128 stands for zero in the data rows.
Here are some points, one per row:
[129 135 123 112 124 142 122 151 197 132 156 124  70 124  93 133 165 136 122 144  78 121 137  62 102 129 135  76 150 169  42 141  71 139 149 134 107 122 105  97 138 126  76 104 149  66 108 126 145 147 126 189 106 137 165 130 122 130 125 124 162 108 146 137]
[ 94  90 162 128 141 106 165 125 178 100 111  63 104 154 144 159 128 153 152 186 136 132 186 151 111 148 107 166  33 131 128 180 125  85 132 114 127 117  70 139 167 138 156 174  43 141 107  81 169 106  89 151 131 180  89 124 136  89 122  96 137 146 153 143]
[136 123 159 162  52 125 107 163 110 108 175 123 109 126 191 114 128 130 139 103 110  84  48 169  72 110 138 112 140 122 168  92 133  98 135 132  76 174 121 155 152  97 149 162 158 140 165 143 173 142 178 148 155 133 133 112 114 146 136  23 126 137 108 120]
[118 116 140  93 152 136 180 149 124 129 166 121 142 141 182 113 114 148 124 108 164 169  96  96 161 136  98 130 123 107 123  87  58 166 101 156 134 152 165 132 154 156 105  72 133 121 129  68 130  53 133 137 143  83 115 118 134 113 105 135 103 129 164 132]
[137  42  99 140 156 144 124 141 144  99 166  60 113 118 118 157  95 175 154 170 152 120 106  92 193 125 102 108  81 146 155 104 166 137 129 165 145  89 139  72 104 143 127 155  51  83 155 144 145 139 120 107 137 144 105  87 142  90 134 156 113 177 163  96]
[196  97 213 134 144 141 149 104 116 122 164 149 164 135 140  24 157 108 124 138 107 146 195 100 100 131 119 116 111 144 153 153  92 120 136 148 146 166 139 147  89 135 101 137 121 141 137 153 105 150 100 128  95 106 133 127 207 125 136 115 142 139 169 191]
[112 168 146 105 146 132 150 162 177  77 187 156 142 150 113 148 181 149 137  85 143 164 124 178 147 131 110  72 119 113 136 148 151 149 153 151  68  73  68 177  98 125 123  73 127 113 153  86 103  75 146 139 124 146 119 176 130  83 159 111  51 122 139 124]
[128 119  92 132 161 122 140 138 167 158  65 170 179 140  87 162 145 120  99 125 195  86 114 157  69  70  79  95 159 153  92 151 147 121 127  84 117 164 145 132  79 169 151 138 138 111 152 156 122 119 107  77 110 131 130  92 131 123 111  92 166 107  61 122]
[157 143  97 159 114 141 214 141 130 156 163 130 127 166 148  82 113 161 170 146 146 158 161 156 111 152 159 193 155 176 116 100 124 149 142 103 139 107 104 138 129 141  38 131 141 156 153 106  59 146  86 135 122 157 157 155 140 108  76 142  82 137 125 182]
[177 143 163  68 143 124 127  90 128 137 118 128 144 158 125 134  86 152 137  61 131 140 107 141  95 129  95  79 180 109 127 150 104 137 134 100  81 136  83  98 171 124 110  80 139  82 129  77 152 119 121 101 119 160 129 139 135  55 159 147  96 167 113 151]
[167 151 113  90 128  89 124  83 164 135 128 192 115  99 170 171 137  99  69 162 139  87 108  77  93 114 143 135 129 122 148 119 161 100 123 152 108 143 177 133  75 134 158 174 181 113 137 117  95 117 151  63 153 172  88 139 112 119 116 171 133  68 111 165]
[118 153 133 146  90 132 142 107  62 133 107 146 161  82 136 162 134 167 139 206 126 153  76 146  53 157 147 106 139 150 175  40 133 122 127  99  80  98 123 116 150 130 204 111 202 138 105 117 177 152 159 137 139 107 178 174 160 116 131 122 146  95 140 100]
[122 137 107  87  63  93 126 138  71 123 109 143 124  65 113 114 102  96 169 130 121 123 109 148 163 125 127 128  89 132 123  78 170 117 117 152 120 122 186 131 103 107 130 143 126 124 163 159  86  92  98 169  73 123 151 135 147 135  36 135 176 143  90 156]
[ 65  54 161  93 117 145 124  72 142  94 152 128 170 164 154 138 167 146 147 140 180 155 159 160 153  99 124 136  68 147 125 144 136  75 146 136 151 102 153  65 175 129 106 124  61 112 166 127 115 160 199 121 146 102 138 123  65 142 163 145 108 162 124 138]
[ 99 122 129 134 149  88  81 167 121 111 113 166 121 151 109 142 124  86  90 141 138  88 109 130  99 124 117 134 135 153 160 115 115 196  93 156 167  92 127 117 104 144 144 124 120 149 141 118 158 172 145 104 140 165 109 112 105  91 115 131 137  25  33 130]
[152 149  79 124 107 130 146 134 127 145 167 212 154 120 105  86  72 143 146 138 114 112 125 126 153 152 169 124 112 176 156 196 141 148 144 112 145 189 131 157 180 104 118 156 124 124  56 141  63 115 161 149 101 111 126 134 125 131  91 183 150 137 129  68]
[157 118 134 158 119 180 135 119 136 129  81 157  64 129  43 118 193 134 117 106 112  96  77 128 145 107 167 136 128 108 120 164  39 136 164 144 151  95 154 110 194 159 108 138 101 113 106 125 120 100  94  97 178 135 129 143 162 129 167 148 114 135 162 171]
[111  85 116 158 168 173  90 102 150  42 122  87 151 122  91 113 153 106 145 158 140 109 168  85 155 183 148 141 111 101 112 107 112 114 162  92  93 135 177  79 100 103 122 154  97 113 108 100 135 133 139 129 135 186  92 133  91 169 139 119  99 170 166 161]
[ 82  96 149 170 166 134 149 124 129 127 160  94 142 101 114 125 149 144 110 128 153 114 144 187 142 106  54 161 143  63 109 140 154 104 106 196 131  68 130 135 171  65 157 116 146 142  32 170 121 138 174  87 130 155 110  77 124 152  84 166 115 128 125 108]
[192 129 107 113 169  89 100 179 114  89 131 125 165  44 136 121 175 103 118 158 117 179 110 143 105 121 172 167 156 115 111 115 142 120 150  30 151  90 151 141 141  94 119 141  91 152 183 148 141 163 141 107 166 115 104 159 151 144 139  62 183 118 134  20]
[120 121 112 119 105 197 169 165 143 155  79 147 154 158 172  81  93 123 117 137  80 163 115 163 158 161 111 117 171  82 171 126 160 148 143 128 167 153  90 123 144  93  94 133 157 144 154 161 136 147 168 135  70 112  81 149 121 122 141 190 188 126 149 187]
[104 138 118 128 164 134  76 121  67 149 124 144 128  79 141 119 113 136 151 128 109 143 155 153 161 132 144 154 184 118 156 180 139 154 128 113 122 124 148  96 110 131 142 186 151 155 121 141  96 146  76 127 145 105 159  92   1 103 186  61 170 124 150 136]
[175 138 122 192  85 142  29 118 175 159 116 129  95  66 170 159 156 122 104 117 108 131 112 158 120 154 103 143 105 131 163 123 128 133  81  55 138 128 137 132 125 135 159 111 101 111 115 158 107 182 155 153 152 131 178 146  96 150 129 103 134 112 154  40]
[112 133  42 125 138 131 163  18 116  90 144 121 143 156 154 163 134 104 136  83 108 116 152 127 155 156  69  92 122  77 153 126 146  77 137 184 178  73 137 153 140 178 123 149 120 159  62 153 150 101 149 174 180 124  71  64 155 134 126 101 144 113 119 104]
[107 162 133 119 117 137 111 138 140 134 159 126  83 132 103 129 139  86  97  61 167 195 154  75 120 101 158 103 154 160 133 123 183 152 117 128  57 160  97 128 174 175 140  71 114 210 145 111 163 123 123 116 139 166 117 147 164  54 126 168  61 137 135 159]
[164  83 163 140 162 146 117 147 132 113  58 125 125  95 138 150 155 156 176  51 158 132 142 124 140 159 187  92 123 132  84 108 153 119 123 146  85 183  47 120 136 169  87  85 141 103 131  72 122  98 146 173 147 106 147  83 112  88 144 172  91 127  97 119]
[103 168 194 149 153 154 149 132 104 167 131 155 169 153 145 155  65  98 163 134 128 115  97 139 120 119 176 139 149 155 119  97 141 136 125 154 175 116 149 148  80 142  82 130 107 128 127 159 131  98 158 106  45 140 127 135 155 186 134 121 184 110 189 138]
[185 123 131 124  72 166 136 169  16 175 148 133 153 116 136 188 137 118 122 103  60 124 114 120  74 133 109 157 130 119 149 137 143 155  91  96 187 131 143 144 132  56 163 155 168 183 124 120 140 114  89 139  99  71 139 180  78 193 114 124 137 148 121  85]
[ 86 121  99 150 167 127 152 113 114 147  96 109 126 108 102 133 117  60 120 155 120 103 135 102 137 113 139  98 141 119 141  85  83  82 126  85 133 161 120 149 113 151 126 124 117 131 126 162 109 124 118  67  96 145 135 113 127 130 159 117  71  40  39 112]
[142 169 136 100 119 156 100 151 127 116 161  89  95 163 103  96 100 113  74 123 181 139 126 147 145 187 147 152  87 172  95 150 151 126 170 183 114 144 102 147 187 140 100 142 163  93 159 140  60  94  52  96 117  90 184 150  99 162  90 134 158 149 169 170]
[119 125 135 104 131 133 162 130 143 178 118 112  79 126  59 117 147 129 112  97 188  93 206  61 139 182 125 151 154 119 105 133 116 147 144 138 123 147 163 115 128  75 151 131 102 102 144 128 189 119 130 157 165 114 202 150 165 170 150 111 124 133 125 125]
[ 77 144 151 135 101 101 122  89 170 141 125  84 110 103 133  74 116 135 107 133 167 102  99 135 156 108  97 121 112  88  94 165 161  79 138  76 141  57 160 111  87 165 111 158 142 195  66 116 171 158 151 132  85 107  76  61 128 106 161 154 123 122 157 124]
[127 146 165 117  89 131  88 138  95 135 135 138 139 137 117 165  80 133 153 198  19  97 120 149 106 136 155 169 199 123 154  88 160 157 114 106 125 152 151 195 125  90 138 140 148 109 176 170 128 142  77 181 153  10 101 116 124 134 102 160  97 149 127 141]
[108 152  70 130 118  66 134 157 138 152  55 148 132 134 146 159 102 107  81 132  81  84 162 112 118  48 100 109  89  97 158 134 123 135  45 165  96 103  95 124  82 176  98  73 110 146 119 123 113 151 143  90 136 132 148 117 109 171 143 124 125 166 116  98]
[135 123 119 148  93 128 108 120 110 168 138 123 119 161  79 120 145 141 184 122 105 159 151  79 150 116 111 145 140  92   4 172  68 155 142 192 162 127  90 146 106 193 196  98 142  45 158 116 112 144 116 127 167 178 127 147 155 134 142 120 142 134 139 126]
[100 197 146 110 106 114 112 121 139 113  95 124 127 151 185  85  56 192 128 110 104 139 161 130 141 121 154 155 141 154 142 135 112 161 191 128 166 180 137 127  92  84 149 134 165 173 129 163 135  99  89 115  95 130 114 166 127 162  40 137  94 138 109 109]
[123  93 170 120 163  93 127 128 114  76 158  66 144 186 140 126 163 176 132 134 136 154  99 111 155 115 121 149  59 116 137 139 141 127 103 114 127 185 124  76 119 121 139 151 106 145  95 118  97 154  96 195 145 172 157 131 172 138 184 149 152 143 119 133]
[128 159  37 145 170  43 112 122 135 152  83 118  81 151 129 130 127  81 101 115 145 139 106 149 150  74 148 106 144 173 128 120  82  88  75 117 129 106 125 159 112  69 162  88 161  96 127  95 189 134 158 108 122  81 102 128 141 135 146  95 127 145  92 143]
Along one direction, these points spread out more than along any other. Take the direction at right angles to it along which they spread out most. Then take the direction at right angles to both along which they spread out most. Go by this last direction. How many in every 100 of the points above lie lower along it than each point below? Answers are rounded to whole numbers. More than half of the points above lie lower than the first one.
[ 65  54 161  93 117 145 124  72 142  94 152 128 170 164 154 138 167 146 147 140 180 155 159 160 153  99 124 136  68 147 125 144 136  75 146 136 151 102 153  65 175 129 106 124  61 112 166 127 115 160 199 121 146 102 138 123  65 142 163 145 108 162 124 138] 0
[ 77 144 151 135 101 101 122  89 170 141 125  84 110 103 133  74 116 135 107 133 167 102  99 135 156 108  97 121 112  88  94 165 161  79 138  76 141  57 160 111  87 165 111 158 142 195  66 116 171 158 151 132  85 107  76  61 128 106 161 154 123 122 157 124] 16
[122 137 107  87  63  93 126 138  71 123 109 143 124  65 113 114 102  96 169 130 121 123 109 148 163 125 127 128  89 132 123  78 170 117 117 152 120 122 186 131 103 107 130 143 126 124 163 159  86  92  98 169  73 123 151 135 147 135  36 135 176 143  90 156] 34
[128 119  92 132 161 122 140 138 167 158  65 170 179 140  87 162 145 120  99 125 195  86 114 157  69  70  79  95 159 153  92 151 147 121 127  84 117 164 145 132  79 169 151 138 138 111 152 156 122 119 107  77 110 131 130  92 131 123 111  92 166 107  61 122] 87
[164  83 163 140 162 146 117 147 132 113  58 125 125  95 138 150 155 156 176  51 158 132 142 124 140 159 187  92 123 132  84 108 153 119 123 146  85 183  47 120 136 169  87  85 141 103 131  72 122  98 146 173 147 106 147  83 112  88 144 172  91 127  97 119] 89
[136 123 159 162  52 125 107 163 110 108 175 123 109 126 191 114 128 130 139 103 110  84  48 169  72 110 138 112 140 122 168  92 133  98 135 132  76 174 121 155 152  97 149 162 158 140 165 143 173 142 178 148 155 133 133 112 114 146 136  23 126 137 108 120] 53
[177 143 163  68 143 124 127  90 128 137 118 128 144 158 125 134  86 152 137  61 131 140 107 141  95 129  95  79 180 109 127 150 104 137 134 100  81 136  83  98 171 124 110  80 139  82 129  77 152 119 121 101 119 160 129 139 135  55 159 147  96 167 113 151] 95
[108 152  70 130 118  66 134 157 138 152  55 148 132 134 146 159 102 107  81 132  81  84 162 112 118  48 100 109  89  97 158 134 123 135  45 165  96 103  95 124  82 176  98  73 110 146 119 123 113 151 143  90 136 132 148 117 109 171 143 124 125 166 116  98] 74
[111  85 116 158 168 173  90 102 150  42 122  87 151 122  91 113 153 106 145 158 140 109 168  85 155 183 148 141 111 101 112 107 112 114 162  92  93 135 177  79 100 103 122 154  97 113 108 100 135 133 139 129 135 186  92 133  91 169 139 119  99 170 166 161] 8
[196  97 213 134 144 141 149 104 116 122 164 149 164 135 140  24 157 108 124 138 107 146 195 100 100 131 119 116 111 144 153 153  92 120 136 148 146 166 139 147  89 135 101 137 121 141 137 153 105 150 100 128  95 106 133 127 207 125 136 115 142 139 169 191] 29
[192 129 107 113 169  89 100 179 114  89 131 125 165  44 136 121 175 103 118 158 117 179 110 143 105 121 172 167 156 115 111 115 142 120 150  30 151  90 151 141 141  94 119 141  91 152 183 148 141 163 141 107 166 115 104 159 151 144 139  62 183 118 134  20] 24
[123  93 170 120 163  93 127 128 114  76 158  66 144 186 140 126 163 176 132 134 136 154  99 111 155 115 121 149  59 116 137 139 141 127 103 114 127 185 124  76 119 121 139 151 106 145  95 118  97 154  96 195 145 172 157 131 172 138 184 149 152 143 119 133] 13
[ 94  90 162 128 141 106 165 125 178 100 111  63 104 154 144 159 128 153 152 186 136 132 186 151 111 148 107 166  33 131 128 180 125  85 132 114 127 117  70 139 167 138 156 174  43 141 107  81 169 106  89 151 131 180  89 124 136  89 122  96 137 146 153 143] 5
